One vector is turned by the same rotation once a step. Each row is the vector after some number of steps, and that number follows the row.
The counts run from 0 to 422.
[ 0.26 -0.70 -2.15  1.28 -0.93 -0.91  0.60  0.88  1.31  1.46  1.06 -1.69
  1.17 -0.30  0.95 -2.06  0.61  0.87  1.84  1.65 -0.95  1.90 -0.49 -1.55
  1.81 -2.09  1.32 -1.75  0.63  0.30  1.66  2.52  1.52  0.04 -0.64 -0.44
  0.07] -> 289
[ 1.03 -1.90  0.59 -0.34 -1.12 -1.43  2.33  1.21  0.74  1.88  1.67  2.49
  1.05  0.84 -1.39  1.42  1.29 -1.72  0.44  1.26 -2.14 -0.76  1.90 -0.03
 -1.33 -0.11 -0.58  0.97  0.59  1.95 -0.23 -0.23 -0.07  1.02  1.24  1.07
 -1.82] -> 88
[ 1.32  0.71  0.05  0.76 -1.51  0.77 -0.05  3.18  2.43  2.32 -0.57  2.12
  2.25  2.05 -1.33  0.18  0.88 -1.98 -1.02 -0.99  1.60  0.62 -1.25  1.44
 -0.32  0.40 -0.97  0.33 -0.31 -1.12  0.28 -0.38  0.42  0.45  0.37 -1.33
 -0.15] -> 358
[-2.62  1.13 -0.56 -2.38  0.73  0.36  1.81 -1.12 -0.15 -0.62 -0.74 -1.26
 -1.29 -0.94  1.01 -0.46 -0.97  0.91 -2.45  0.73  0.54  0.85  1.16  0.26
 -0.69 -2.04  1.46  0.08  3.30 -0.59 -0.51 -1.38  0.37 -0.42 -1.19  2.12
 -1.41] -> 177
[-1.72  0.40  0.37 -1.57  1.32  0.68  2.21  1.82 -0.31 -0.08  0.83 -1.42
 -0.91 -0.09  2.06  0.77 -0.46 -0.69  0.47 -0.53 -1.48 -1.88  0.21  0.64
  1.06  1.08  0.72  1.12  0.83 -1.51 -2.12 -0.95 -0.05  0.75 -2.11  2.86
 -0.76] -> 409
[-1.13  0.95 -3.77  0.62 -0.10  1.88  0.46  1.42  0.62 -0.45  0.30 -0.90
 -0.71  0.10 -1.16 -0.67 -0.93  0.01 -2.99  1.60  0.47 -0.75 -1.08  2.03
  0.19 -2.98  1.20 -1.07  0.85 -1.00  0.64 -0.03  0.94  1.33 -0.69 -0.95
 -0.17] -> 261
[-1.26  1.61  1.22  2.17  1.19 -1.64  0.74 -1.18  2.19  0.65 -0.24 -1.51
  0.28  0.03  0.97  1.96  0.83 -0.39 -0.44  1.71  0.37  0.43  0.47 -1.61
  1.70  1.90  0.47  2.05  2.23 -0.66 -1.17 -1.78 -0.97  0.99 -1.30  1.29
  1.54] -> 313
[-1.54  0.31 -1.69 -0.36  1.61  1.18  1.06  0.85  1.21  1.88  1.30 -0.12
 -0.69 -1.79  0.08 -0.60 -1.76 -0.21  0.71  2.11 -0.51 -0.81 -0.84 -0.73
 -0.02  0.55  3.27  0.52  1.93 -1.27 -2.65  0.73 -1.37  0.98 -0.19 -1.78
 -0.21] -> 156
[ 0.18 -0.35  1.37  0.15 -0.42 -2.08  0.43 -1.84  2.30  0.86 -0.03  1.02
 -1.64 -1.06 -0.19 -0.31  1.94  1.14 -2.28  2.69 -1.00  2.35  1.07 -1.26
  1.80 -0.86 -0.52 -0.30  2.11  1.72  0.46 -0.15  0.08  0.40  0.61 -1.35
  1.74] -> 217
[ 0.81 -1.50  1.17 -1.51 -1.15 -1.12  0.28 -1.30  2.05  0.71  0.99 -0.74
 -2.60  0.06  0.06 -0.59  1.68  1.56 -0.47  0.97 -1.38  2.67  1.34 -1.54
  1.25 -0.65 -0.49 -1.07  0.96  2.79  1.35  0.14  1.80 -0.53  0.32 -0.42
  0.79] -> 215
[-1.21 -0.66 -1.82  0.84  2.86  0.46  0.80  0.92  0.15  2.73 -1.30 -2.02
 -0.57 -0.27 -0.81  0.91  0.93  1.13  0.59  0.38 -0.19  2.61 -0.10  0.59
  1.14 -2.69  0.03 -0.55  2.11 -0.64  1.46 -1.30 -0.47  1.70 -0.93  0.89
 -0.25] -> 18
[-1.74 -0.47 -2.38  0.89  1.09  1.67 -0.95 -0.66  0.32 -1.22  0.84 -2.40
  1.86 -0.45  0.37  0.66 -0.90 -0.85  0.79  0.18  0.48  0.42 -1.65  3.35
 -0.99 -1.57  0.74 -0.64  0.44  1.89  2.31 -0.09  1.99  0.57  1.24  0.90
  1.32] -> 268
[-0.34 -0.57 -1.50  2.00  0.96 -2.21 -1.47  0.38 -0.18  1.67  1.49  1.09
  1.86  0.42 -0.24  1.97 -0.56 -3.14 -0.03  1.39 -0.86 -1.17  0.83  0.15
 -0.35 -0.43 -0.27 -1.58  0.33 -0.06  1.54 -2.34 -0.06 -2.06  1.42  0.96
  1.52] -> 331
[-1.63  0.42 -0.88 -1.04  0.71  0.26  1.77 -1.77  0.60  3.00  1.04 -1.22
  0.34 -1.03  0.31 -0.61 -0.37  1.47  1.04  1.86  1.01  2.69  0.97 -0.14
 -1.31 -1.99  1.18 -0.51  2.70  1.54 -0.22  0.37  0.62  1.31  0.49  1.15
 -0.90] -> 185
[ 1.04 -1.45 -2.44 -0.25 -2.10  1.70  1.07  2.07  2.51  0.50 -0.31  1.08
 -1.32  0.69 -2.17  0.05  1.60 -1.56 -2.23  0.30 -1.53  0.00  0.57  0.16
  0.39 -1.73  1.12  1.85 -0.77  1.44  1.00 -0.09 -0.07  0.07 -0.79 -0.53
 -1.34] -> 254
[-1.73  0.91  3.09 -0.97 -0.12  0.68  0.92  1.22  0.34  0.34 -1.52  1.62
  0.56  0.18  0.67  0.04  0.65 -1.78 -2.20 -1.50  0.03 -0.69 -0.72  2.89
  0.14  1.19 -1.71  0.49 -0.39  0.14 -0.50 -2.15  1.05  0.56  0.98  1.71
 -0.01] -> 106
[-1.76  2.28  0.98  2.31  0.02 -2.07  0.13 -1.19  1.06 -2.81 -0.34 -1.21
  1.14  0.76  1.15  0.79 -0.55 -1.57 -2.01  1.48  0.64 -1.27 -0.69 -0.76
  1.32  1.69  0.08  0.37  1.50 -1.58  0.83 -0.93  1.05 -0.17 -0.66  0.37
  1.96] -> 303
[-0.66 -1.48 -0.12  1.58  2.11 -0.71 -0.32  0.66 -1.03 -1.21  1.04 -1.16
  1.04  0.32 -0.48  2.46 -0.19 -3.01  1.08  0.20 -2.30 -1.31  0.35  0.63
  0.17  0.19  0.24  0.09 -0.46  1.55  2.60 -1.95  1.68 -0.47  0.85  2.09
  0.38] -> 5
[ 1.45  1.03  2.33 -1.22  1.56 -0.35  0.21  1.95  1.00 -2.11  0.32 -0.64
  2.02  0.25  1.38  0.55 -0.63 -1.18  0.17 -1.52  1.37  0.26 -0.31  0.29
  0.81  1.50  1.32  1.20  3.07 -1.57  0.19 -0.99  2.03 -0.92 -2.28  0.16
 -0.22] -> 43
[ 0.37 -0.40 -0.55  1.28  1.40  1.56  0.44  2.78  0.98  3.58  0.68 -1.35
  2.27  1.32 -1.64  0.40 -0.32 -1.40  2.84 -0.87  0.85  1.14 -0.85  0.30
 -0.25 -0.04  1.16  0.09 -0.28  0.56  1.72 -0.25  1.66  1.31  0.19 -0.55
 -1.42] -> 25
[-0.83 -0.07 -0.29 -1.19 -1.78  0.02  1.53  1.62  1.68  1.01  1.05 -1.54
 -0.52  4.05  0.42 -0.28 -1.55 -0.60  0.12 -1.14  0.38 -1.45 -0.75 -0.76
 -2.05  1.56 -0.93 -2.03 -0.11 -2.72 -1.22  0.27  0.73 -0.43  0.00 -1.05
  0.01] -> 65
[-2.53  0.33 -2.58  0.57  1.30  1.86 -0.99 -0.76 -0.06 -1.23  0.60 -2.99
  1.05 -0.65  1.15  0.10 -0.80  0.10  0.08  0.52  0.76  0.43 -1.50  3.12
 -0.43 -2.07  0.49 -1.17  0.96  0.84  1.60  0.00  1.52  0.68  0.61  1.02
  1.49] -> 269
[ 0.49 -1.25 -0.35 -1.07  1.29  0.14 -0.73  2.31 -0.24  0.33  0.63 -1.81
  1.85  1.09  1.12 -0.54 -1.13 -1.25  2.05 -2.32  0.31  1.00 -0.92  0.38
 -0.55 -0.45  0.25 -2.48  0.43 -0.80  2.49 -0.31  2.72 -2.36 -0.08 -0.01
  0.40] -> 36
[-1.02 -1.47  2.16 -2.03  1.99  1.22  0.59  0.65 -0.49  1.94  0.72 -1.24
 -0.03 -0.80  1.56 -0.03  0.61  0.26  1.86 -1.77 -0.92  1.48 -0.07  2.31
  0.22 -0.12 -1.49 -0.94 -0.16  2.30  0.22 -1.24  1.91  0.74  1.02  2.27
  0.49] -> 110
[-1.30 -1.64  1.50 -1.91  1.97  0.79  0.53  0.42 -0.30  2.09 -0.17 -1.21
 -0.73 -1.03  1.98 -0.61  0.84  0.84  1.67 -1.24 -1.33  1.99 -0.23  2.15
  1.00 -0.96 -1.47 -1.55  0.37  1.67  0.05 -0.79  1.19  0.87  0.97  1.83
  0.70] -> 111
[ 1.12 -0.91  1.06 -1.00  0.12 -1.81  0.47  1.37  1.97 -2.52 -1.33  0.85
  0.58 -0.24  2.37 -0.08  1.63 -0.20 -2.01 -0.43 -0.67  0.40 -0.21  1.55
  2.09 -0.63 -1.26  0.27  3.10 -1.73 -0.71 -0.13 -0.63 -0.16 -1.73 -0.35
  1.93] -> 376
[-1.63  0.04 -1.95 -1.41 -0.30  1.74  1.91  1.94  1.65  1.53  0.63 -0.39
 -1.68  0.00 -0.41 -1.67 -2.05 -0.48 -0.45  0.47 -0.75 -1.25 -1.23 -1.44
 -0.63  0.37  3.19 -0.20  0.41 -1.98 -1.90  0.65 -0.57 -0.24 -0.92 -1.77
 -1.85] -> 158
[ 0.63 -0.57 -1.66  0.01  1.22  0.48 -1.44  1.77  0.35  1.73  1.57 -0.73
  1.91  0.52  1.32 -0.32 -0.68  0.27  1.27 -0.27  1.15  0.89 -1.62  2.35
 -0.02 -1.76 -1.28 -3.54  1.20 -1.20  0.37  0.51  1.36 -0.03  0.92 -0.99
  2.35] -> 363
[-0.68  1.12 -0.60 -0.88 -0.64  2.53 -0.86  0.61  1.70  0.46  2.22 -1.37
 -2.75  1.45 -0.53  0.32 -1.42 -0.44 -1.78 -0.28  0.29 -1.98 -1.20  0.65
 -0.16  2.17  0.18 -1.15 -2.01 -0.21 -0.79 -1.07  1.70  0.08  0.35 -1.49
  1.58] -> 232
[-0.03  2.41 -0.27  2.85 -2.02 -1.88  0.43  1.45  1.41 -1.16 -0.16  0.94
  2.38  0.09  0.53 -1.42  0.01 -1.54 -1.67  2.33  0.52 -1.02 -1.13 -1.15
  2.15 -0.01  1.56  0.26  0.91 -1.46  0.60  0.91  1.20 -0.07 -1.09 -1.13
  0.28] -> 293
[-0.04 -1.06  0.39  0.96  2.72  0.94  0.82  0.94  0.30  1.04 -0.16 -1.56
  0.78  0.80 -1.44  2.55  0.99 -1.11  2.01 -0.63 -0.51  1.45  0.47  0.69
  0.27  0.19  0.28  2.31  0.94  1.83  2.28 -2.07  1.06  1.43 -0.41  2.15
 -1.12] -> 15
[ 1.25  0.10  0.49 -1.23 -0.59  0.83  1.08  2.00  1.82  1.36 -1.71  0.15
 -0.96  1.75 -1.37  1.37  1.96 -0.18 -2.68 -1.10  1.21  1.86  1.28  0.71
  0.44 -1.01 -1.29  1.26  1.34 -0.85  1.07 -2.41  0.17  0.49 -1.94  1.08
 -1.03] -> 347
[ 0.06 -2.39  0.78 -1.02  0.25  0.59  0.41  2.13  0.01 -0.50  0.95 -0.33
 -1.13  0.76 -1.04 -1.76 -1.06 -0.12  0.78 -1.00 -2.05 -0.32 -1.68  0.12
  0.42 -0.28  0.17 -3.21 -0.32  0.64  1.91  1.01  3.25  0.32  1.50 -2.65
 -0.81] -> 130
[-2.53  0.67 -0.61 -1.99  1.61  0.06  1.40 -1.68 -0.47 -0.99  0.38 -1.89
 -0.73 -1.66  1.42 -0.14 -1.51  0.69 -1.32  0.90  0.24  0.79  1.12  0.75
 -1.04 -2.09  1.68 -0.19  3.54  0.18  0.03 -1.20  0.61 -0.54 -0.55  2.06
 -0.90] -> 176
[-1.80 -1.15  0.18 -1.00  1.02 -0.78  0.57 -1.88 -0.15 -1.54  0.75 -0.33
  1.51 -0.71  0.44  1.01 -1.07 -2.46  0.37  0.48 -1.22 -0.27  0.92  0.42
 -2.71 -0.38  1.76  0.98  1.76  2.59  1.47 -0.92  1.13 -1.72  1.67  2.10
 -0.85] -> 173
[-2.12  0.76  0.25  0.09 -0.05  1.07  1.50  1.79  0.37 -1.04  1.49 -1.65
  0.23  1.77  1.22  0.62 -1.69 -1.43  0.33 -0.28 -0.42 -3.60 -1.54  1.14
 -0.41  2.33 -0.13 -0.43 -0.21 -2.20 -1.98 -0.15  0.87  1.51 -0.05  0.54
  0.46] -> 399
[ 0.82 -1.93  0.92  0.05  0.90 -3.26  0.68 -0.33  2.14 -0.58 -1.46  0.35
  1.28  0.01  0.69  0.31  1.43  0.28  0.18  0.23 -0.38  2.93  0.66 -1.09
  0.32 -1.04 -0.41  0.04  4.54 -0.72  1.05  0.18 -0.90 -0.57 -0.08 -0.90
  0.84] -> 49
